Each path below is one point turned by a fixed rotation once a step. After each direction that follows a path, write how fast that rotation turns it, in deg/step (0 if it stays still).
Each turn is a multiple of 5 degrees from 10 to 175, or 0.
Rotation 1:
[  3  10  10 -17 -20  -2   4  67  16  43  14  -4 -18   7 -12  15 -41  10
  44   4 -27 -19  14]
[-34   4  29 -10   0  -4   1  39  -1  35  18 -47 -24  24 -22 -23 -56  13
   2   1  -6 -15  11]
[-24   1  35 -18 -14   6 -39  44  38  42  27   1 -26  31  -4 -27 -21  20
  -1  -1  11  22   4]
[-20  -3  21   7   2  13   7  41  37  54   6   4 -43  19  -4   5 -19   2
  21 -23 -34  33  10]
[-40 -38  16 -23   4  -8  11  18   3  37 -27 -18 -46  31   8  -2 -44  14
  20   0  -4  25   8]
[ -5 -26  39 -41 -31  -4  -7  49   3  20 -10  -5 -36  22  -6   7   1  42
  19   1  16  24   3]
[ 12  -9  19   4  -9  -3   6  39  -6  53   8  -5 -56  -7 -38  13 -14  37
  36  -2  -8   8   0]
[-21  -9  10   2 -17 -23   5  15  15  53  11 -29 -29  13  -1   0 -47  50
  30  29   9 -16   2]
[-28  -5  22  -4 -38   2   7  56  26  24  32 -27 -13  30 -10   8 -10  48
 -14  26  -4  10  12]
[-15 -16 -11   1  -7  14  -2  54  10  42  33  11 -36  26 -35  -1 -36   4
   2  26 -31  27   2]
[-23 -13   3 -32 -16  -3  -5  49  27  33  -4   1 -16  28   7   1 -62   6
  35  11 -23  -7   7]
[-24  -2  46 -37  -5   6  -3  68   0  19  -1 -34 -21  25 -15  -8 -24   7
   3 -14  -8   1  19]
[ -5  -6  32 -12   5   7 -31  34   2  48  22  -3 -49  17 -23 -29 -27  11
  23 -15  15  24   2]
[-23   3  36   1 -13 -10  -3  14  49  54  -2  -6 -39  11  14   1 -24  28
  43 -16 -10  14  -1]
[-40 -26  32  -1  -3  -1  23  26  15  37 -11 -35 -45  28  -3  11 -13  43
 -12   5  -6  29  16]
Directions:
[ 13   0  -1   4   6  10  -6  -2  15  13  -9  19  -4 -13  -7   2  -2   0
   5   4 -13  -7  -9] : 110
[  1  17  11  15   2  -5  -8  -9   6  10  14 -12   0  -8  -2  -9   1   9
   0  -6  11 -11  -1] : 65
[-10  -6  13  -8  -2   2   1  -7   7  -9 -18 -11   7  -1  -1  -8  -7  12
 -12   6  -6 -12 -11] : 115
Rotation 2:
[ 23 -11   5   1 -10  -5 -50  33 -35   1  11 -25  39   6  21  12 -43  14
  -6  14 -41  14   9]
[ 19 -18  22  -2 -16 -13 -37  19 -30  -5  12 -25  48  -2  11  29 -36  18
  25  34 -26  10  15]
[ 26  -5  17  -3 -11  -4 -49  29 -26  -1  13 -27  30   5  18  15 -50  11
 -12  16 -35  23  21]
[ 19 -20  31  -4  -4 -14 -36   9 -20  -7   8 -23  41  -4   9  31 -50  28
  22  29 -24  14  20]
[ 25   0  18   1 -11   1 -39  23 -19  -8   9 -29  25   3   8  14 -63  16
 -15  19 -28  28  27]
[ 22 -21  22   5   3  -9 -28   3  -8 -10  -1 -23  36  -2   1  33 -64  29
  19  27 -21  15  21]
[ 24   3  12   6 -13   1 -34  14 -13 -19   4 -35  22   1  -3  16 -69  15
 -14  18 -27  25  35]
[ 21 -20   7  13   8  -5 -20   0  -6 -17  -5 -20  36  -1  -7  28 -74  32
  14  25 -28  13  18]
[ 19   8   2  13 -21  -1 -24  10  -9 -31   5 -36  26  -2 -17  19 -66  16
 -13  19 -31  26  32]
[ 17 -22 -10  23   9  -5 -18   5  -9 -22  -9 -21  38   0  -9  20 -70  27
   8  20 -36  10   8]
[ 20   4 -11  20 -30  -3 -20  10 -15 -36   3 -35  34  -4 -21  17 -53  14
  -6  22 -34  17  24]
[ 18 -19 -25  25   4  -9 -18  10 -17 -24  -7 -22  44   3  -8  17 -60  23
   5  17 -48   7   4]
[ 15   3 -14  21 -30  -9 -22  12 -22 -38   8 -36  43  -4 -25  17 -39   9
   5  22 -41  10  14]
[ 21 -18 -26  25   0  -8 -24  19 -25 -19  -5 -22  45   5   0  11 -48  18
   1  14 -53   4  -3]
[ 16   0 -11  18 -34 -13 -25  15 -29 -28  10 -32  50  -3 -15  18 -27  10
  13  27 -40   7  11]
Directions:
[ -5   3   4   4   7 -15   8   2  13  -9  13  -1  10  -6  17   1  -2  -9
 -14  15  -5  -4   1] : 0
[ -1   4  -6   8   6   4  14 -12  15 -13  -9  -2  -7  -2 -15   1 -19   6
  -6  -3   3   4   6] : 20
Rotation 3:
[ 32  48   6 -52   3  23 -34  16   1  26   5  26  14  15   7  16  13  -1
  21  10  32 -27  25]
[ 25  39  -3 -40  37  -2 -47  25   8   5  -8  38  19  30   6 -19   9  -9
  -3  20  26 -11  11]
[ 15  31  14 -43  17 -31 -26  30  10  41   3  36  -2  41  18   0  -3   0
  -8   8  18 -11  32]
[ 19  36  14 -54  -6   8 -34   4   3  31  -5  37  24  25   5  20  -8  -5
 -11 -12  46  -5  23]
[ 26  29  -3 -46  27  11 -62   8  26  26  -9  28   3  26  -4  19   4   8
   9   5  11  -5  14]
[ 33  47   4 -47  13   4 -28  32   5  33  11  29   5  20  14   7  13   0
  25  22  19 -32  28]
[ 20  38   9 -45  20  -4 -34  22   3   9  -9  42  25  30  15 -17   4 -18
 -12  15  43 -11  21]
[ 14  27   9 -42  20 -27 -42  20  17  38  -5  37  -2  41   6  10  -7   2
 -13   1  16   1  29]
[ 24  38  14 -54  -7  13 -32   5   4  42   3  28  13  22   8  31   0   2
   5 -11  34 -13  25]
[ 31  36  -5 -49  32  21 -60  12  18  13  -9  35  17  23  -1   7   8   0
   8  10  25  -9   8]
[ 26  39   2 -38  22 -14 -32  38   8  32   9  30  -2  31  16  -4  10  -1
  14  26  13 -26  25]
[ 19  38  13 -48   1  -8 -26  20  -5  22  -5  45  23  29  19  -5  -3 -13
 -20   6  44 -10  23]
[ 17  23   3 -48  25 -13 -56   8  23  31 -12  37   5  38  -2  16  -8   6
 -13  -6  20   7  24]
[ 25  41   8 -53   5  11 -35  15  11  43  11  26   1  18   6  30   8   8
  19   0  22 -21  24]
[ 29  44  -1 -47  23  20 -44  18   6   9  -5  33  27  22   6  -9  13  -6
   8  20  34 -15  15]
Directions:
[ -8  -7   6  -4 -10  -8  -1 -10   3  11  -4   3  -1   5  -3  14 -12   4
 -15 -19   4  13   5] : 80
[  2   6   3  -5 -15  16   7  -7 -11 -10  -3   2  17  -7   3  -3   0  -8
  -5  -3  20  -3  -2] : 135
Rotation 4:
[  8 -40 -22   9  -3  -1   5  11  -7  -5 -13 -21  17 -26 -51 -22  20  -2
 -39   3 -40   8 -23]
[ -1 -37 -32  13 -15   4   3   0   6 -19 -28 -24  23 -18 -45 -23  31  -6
 -31  14 -24   3  -5]
[ -5 -36 -39   6 -19  16   4  -7 -11 -19 -22 -42  32 -18 -28 -32  32  -8
 -24  14  -3   9   3]
[  5 -35 -32   0 -12  12  -3   5 -29   3 -12 -48  34 -35 -18 -28  20  -7
 -33   8   0  17  -2]
[  9 -28 -23   3 -17   9 -12  20 -15  15  -9 -44  27 -46 -21 -12  24  -5
 -43   9 -15  17 -13]
[-10 -32 -27  11 -28   0 -15  23   6   4 -19 -32  24 -38 -28   2  25  -7
 -38  16 -17   7 -16]
[-29 -39 -36  12 -34  -4 -13  16   6  -7 -25 -37  31 -22 -26 -11  15 -13
 -25  19   1  -6 -12]
[-24 -48 -32   8 -17  -8   0  15 -13   3  -9 -46  32 -16 -24 -30  -3 -10
 -26   9  14  -1 -20]
[ -6 -44 -24   9   3  -9   1  21 -23  10  -2 -39  25 -26 -35 -30  -4  -8
 -34   0 -12   4 -30]
[ -2 -44 -21  13  -4  -5   0  21  -5   1 -12 -24  18 -24 -52 -21   8  -6
 -39   2 -35   1 -31]
[-12 -42 -30  17 -12  -3   7   4   8 -23 -24 -24  19 -11 -52 -24  20  -8
 -30  11 -26  -4 -19]
[ -7 -41 -36   8  -9  10   5  -7 -11 -22 -19 -35  27  -8 -42 -41  21  -8
 -20  13  -7   1  -5]
[  8 -36 -32   1  -5  11   6  -1 -33  -1  -8 -41  30 -22 -28 -37  23  -4
 -31   5  -5  16  -5]
[ 16 -30 -26   5  -5  11  -3  13 -21   8 -11 -37  29 -40 -32 -17  28  -1
 -43   5 -25  18 -10]
[ -1 -30 -28   8 -25   5 -14  16   4  -3 -21 -34  25 -38 -29  -2  34  -6
 -40  17 -27  10  -7]
Directions:
[ -7   8   5   2  -7  10  -5  -1   2 -13  11   6 -16   2   8  -2  -3  19
   3   1   4  16 -13] : 0
[ -5  -3  -7  -5   3   3   4  -7 -16  -1   5 -12   7   7   9 -17  -8  -1
   8  -2  23   0   5] : 80
